One turning vector, and how many ticks it has turned:
The counts run from 0 to 268.
[119 183 132 114 144 111 126 134 125 121 135 120 159 146 141  94  89 162
  90 105 152 144 143 137 110 130 137 150 128 142 171 134 136 140 168 118
 117 195 109 184 109 140 130 200 118 119 126 153 117 156 162 174 125 129
  78 136 143 135 137  71  96]  23
[125 138 125 107 104 120 131 121 120 157 145 176 175 131 150 152 112 151
 123 107 152 109 131 118 160  97 127 183 138 153 193 126 161 150 185 101
 129 137 108 144 109 139 164 152  89 113 127 121 167 190 157 151 140 161
  87  87 100 168 145 153 151]  241
[135  86 145 123 109 138 155  80 148 134 154 179 140 150 126 169 103 128
 144 111 173  89 156 160 107 104 125 150 125 107 153 130 125 173 164 123
  74 138 121 139 129  86 147 171 134 111 152 119 147 167 132 141 130 118
  52 116 152  98 147 105 125]  165
[137 122 149 139 130 108 141 130 116 138 170 155 114 134 140 127 104 166
 107 128 147  97 147 135  78 149 162 146  86 140 170 160 112 173 146 168
 109 156 124 150 113 102 122 190 121 126 159 131  94 117 142 150 144 120
  68 105 174 126 130  92  94]  256
[ 92 143 117 130 169 102 169 125 148 145 154 137 170 108 109 102  96 116
 113 133 185 145 134 146 142 127  89 157 123 121 121 124 111 164 106 171
  70 123 123 108 121  84 160 141 141  62 115 144 181 145 143 148 108 169
 124 126 147 150 151  72 112]  69
[ 95 107 129 137 115 101 138 108 131 148 165 189 164 139 127 158 133 104
 126 179 171  90 150 132 119 126 139 159 135 125 150 141 121 180 162 174
 100 166 117 135 112 144 170 118 152 106 133 109 113 166 175 126 109 143
  84 108 174 118 134 118  90]  107
[114 123 138 130 144 101 168 128 135 137 157 142 168 100 110  92  96 109
 135 125 190 132 131 163 138 127  92 153 117 123 130 124 128 165 131 167
  71 135 120 113 139  76 164 134 154  65 131 126 174 147 118 163 102 170
 105 127 156 138 149  67 130]  68
[111  84 119 164 127 112 160 141 152 153 117 202 145 147 147 163 106 179
 122 137 161 110 148  84 166 102 109 132 157 123 117 135 100 184 134 149
  95 129 143 118 102 115 165 156  68 107 125 141 112 154 171 112 130 129
  91  94 136 126 106 124 138]  174
[101 138 107 140 134 132 151 135 108 186  89 178 163 156 158 154 105 187
  87 104 155 134 143 100 136 108 126 124 170 116 163 145 123 178 147 147
 114 133 117 125 110 107 169 164  83 155 123 151  93 145 184  99 156 121
  95  97 119 110 100 132 123]  252
[160 115 141 114 122 130 134 139 123 146 163 157 142  86 139 119  85 123
 160  83 165 120 126 164 137  89  84 145 146 127 132 127 152 191 168 143
  95 141 132  96 130  80 141 160 122  90 168  96 175 152 111 164 132 171
 105 130 145 113 131  97 157]  66
[142 104 121 165 122  99 172 159 124 152 142 170 100 118 167 151 112 166
 121  91 152 145 153 159 104 150  95 109 126  93 109 128 103 176 118 167
  91 135 143  94 102  73 134 137  90 125 149 132 160 166 139 135 137 153
  97 103 137 122 101 104 119]  77
[105 133 105 170 155  90 150 166 144 131  93 167 133 126 154  95  85 172
 127  48 153 164 137 124 138 127  84 110 127 125 159 120 147 167 148 160
 115 138 122 113 115 102 116 129 138  85 150 126 147 105 134 138 143 185
 134 106 155 111  86  83 126]  135
[ 71 138  97 138 175 129 152  94 114 176 155 135 143 102 121 127  80 127
 120 142 170 109 113 101 150 134 164 151 118 143 144 138 136 169 109 184
  63 105 129 124 132 101 159 167 160 118 122 128 115 108 198 149 137 133
 147 113 149 133 132 126  99]  50
[123 148 142 122 142 156 134 161 122 135 137 133 163 152 126  98  76 133
  76 154 144 148 109 116 142 114  92 175 139 140 139 130 136 165 142 115
  75 158 113 123 112  95 182 145  87  87  86 127 160 140 114 126 142 114
  66 107 123 152 127  86 138]  170
[ 78 147 144 124 154 101 173 175 105 174 157 144 165  83 156 116 155 146
  95 137 161 133 135 142 110 154 149 142 112 134 159 125 101 133 125 159
 135 125 132 129 117 127 136 152 156  80 122 155 132 161 178 161 151 172
 133 121 167 186 130  96 101]  217
[129 117 116 128 105 151 170 124  96 157 138 160 179 125 160 138 135 118
 115 159 182 115 129 139 145 106 135 169 147 109 140 148 131 149 178 162
  89 159 129 141 131 108 158 153 133 147  98 115 107 183 196 149  97 122
  98 125 155 122 115 134 152]  184
[145 162 115  93 143 164 120 150  96 141 133 128 156 127 160  76  87 155
 109  92 137 136  99 104 148  98 110 156 134 152 167 147 159 156 184 144
 101 183 112 160 118 133 148 191  95 128 132 129 120 141 177 162 127 129
  94 114 126 138 126 100 154]  260
[111 129 135 104 124 158 165 106 111 144 129 144 194 130 150 102 107 126
 125 121 175 120 132 121 165  97 137 162 124 136 165 154 153 148 200 138
  88 166 117 168 152 118 140 190 126 112 120 140 105 139 179 169 110 142
 108 123 153 114 120 108 153]  262
[133 140 110 132 132 168 124 136 120 162 178 136  92 126 142 139  79 123
  99 143 127 116 105 113 109 138 126 127 122 146 112 152 131 191 129 165
  41 149 122 113  90 123 165 148 149 145 134  74 135 129 186 135 136 103
  82 115 141 107 104 133  93]  188
[112  97 132 194 112  93 172 118 132 123 135 188 137  98 158 158  89 159
 131 119 189 131 155 160 127 142 137 129 155  89 132 112 127 169 120 129
  97  92 160 118 133  85 138 142  84 117 139 123 158 171 135 142 153 130
 101 118 150 121 101 127 110]  75
[ 84 153 131 130 106 164 150 152  76 165 109 166 181 142 149 145 121 160
  69 132 162 136 134 147 123 141 146 148 167 111 176 109 140 134 181 107
 121 144 122 130 127 111 170 138 101 132 100 124 117 165 160 118 169 122
  88 126 143 122 107 138 113]  15
[ 65 141 132 161 142 142 139 108 152 150 123 168 153 142 127 170  75 178
 116 106 161 120 155 132 123 138 150 140 182 128 171  87 131 155 152  81
 106 113 128 142 118 119 153 148 128 109 125 133 152 148 153 129 186 134
 104 128 138 109 119 113  83]  231
[ 94 131 114 133 151 112 164 128 143 146 132 159 181 123 145 125 129  93
 113 132 179 148 136 142 148 105  99 137 143 121 144 134 125 161 143 171
  85 144 118 114 143 124 144 116 203  97 123 115 151 173 177 145  93 167
 141 129 167 129 107  95 113]  205
[138 145 108  97 133 129 129 167 131 146 129 161 172 161 166 141 128 135
 109 121 134 154 124 120 146  70  83 160 154 127 155 137 138 170 178 121
 118 196 109 143  93 154 166 133 122 116 118 106 146 197 185 122 106 161
  96 116 123 147 117 131 149]  104
[126 118 148 134  94 147 152 104 120 154 190 160 143 109 126 149 115 118
 135 133 177  97 150 175  99 159 135 134 128 129 120 118 123 161 159 157
  77 164 125 128 101 114 164 148 107 126 157 116 142 166 143 158 122 140
  62 145 176 106 143  98 105]  87
[ 81 141  99 140 141 137 172 183  96 177 101 180 154 141 171 127 142 179
  96 103 154 137 137  91 143 131 132 100 116 111 146 135 118 152 158 188
 102 149 126 122 110 141 150 121 126 126 122 130  96 125 212 126 120 163
 149 107 166 119  83 128 130]  116
[108 170 125 163 119 106 135 165 103 103 110 161 175 112 165  76  91 148
  78 126 177 150 124 130 119 149 125 145 159 118 151 123 165 151 164 144
 115 178 138 146 130 149 161 120 108 132  95  98 111 134 161 143 116 122
  87 133 171 132  82 112 121]  113
[115 112 123 118 178 150 172 182 125 174 110 123 131 131 158 115 112 166
 113  81 151 151 122 127 132 102  93 111 131 127 137 133  99 173 135 157
  81 131 126  97 131  72 127 173 159  98 137 147 131 120 162 141 143 150
 150 107 160 123  92  79 139]  58
[121 150 138 135 105 138 148 107  97 143 151 141 156  73 143 133 103 124
 135  71 177 127 141 188  99 160 142 130 132 119 156 102 167 146 188 135
 111 142 137 136 126 124 128 149 146 121 166 107 161 164 144 182 143 172
  93 144 159 111 122 123 116]  223
[101 116 124 132 127 151 161 182  89 183 130 173 118 131 167 147 157 164
  93 111 129 116 127 102 130 127 147 119  96 137 170 145 117 155 160 176
 108 146 129 115 110 138 143 130 149 128 125 116 102 137 212 127 152 153
 141  95 166 147  85 141 120]  117
[123 113  98 137 140 149 134 106 137 170 171 146 106 139 134 162  93 130
 102 143 143 107 123 118 110 129 134 123 130 139 104 149 121 196 123 181
  55 147 121 119 103 115 159 154 154 154 142  99 119 140 197 138 121 119
  97 117 152  99 120 135  95]  187
[ 91 147 139  96 146 150 149 136 119 164 120 140 194 123 127 109 125 104
 117 111 174 129 127 142 116 113 135 150 139 133 175 134 155 159 201 161
  97 160 116 132 145 114 144 143 202  91 134 136 124 133 155 148 117 163
 133 143 191 104 119  92 122]  126
[100  98 154 113 145 181 147 201 117 167 135 162 136 132 179 130 142 152
 106 112 133 107 126  97 160 101 131 124 139 131 140 137 101 169 166 165
  96 151 130 107 117 123 151 141 132  88 108 116 107 141 188 149 128 147
 141 117 188 127  88  91 146]  195
[102 160 151 121 147  92 145 150 126 131 152 152 187 120 155 119 121 152
  93 133 152 149 134 130 136 127 132 172 151 131 181 108 116 123 140 116
 134 140 117 153 107 134 146 145 117  88 113 144 163 197 145 158 140 165
 101 130 129 187 154  99 111]  3
[137 100 147 127 149 104 121 158 113 153 149 176 124 133 161 148 121 154
  94 129 132 106 100 101 108 103 146 162 102 156 192 190 138 186 128 156
 126 126 116 107 118 101 148 154 141 117 143 103  99 133 160 120 160 121
 111  63 144 165 115 150 126]  40
[104 114 127 146 121 142 136 147 145 159 113 176 106 150 150 179  80 193
 131  66 133 118 165 129  98 118 109 110 152 134 165 102 126 182 171 114
 124 131 118 115  93 112 142 141 105 102 169 125 161 127 138 113 165 162
  90 111 148 114 125 113 103]  233
[119 148 114 101 139 126 136 141 128 155 143 159 164 146 149 141 110 168
 103 104 140 134 135 105 173  97 109 171 133 158 189 136 144 140 166 101
 126 138  97 145  94 141 158 145  90 108 124 131 168 178 175 152 144 168
 101  90  90 181 157 123 145]  240
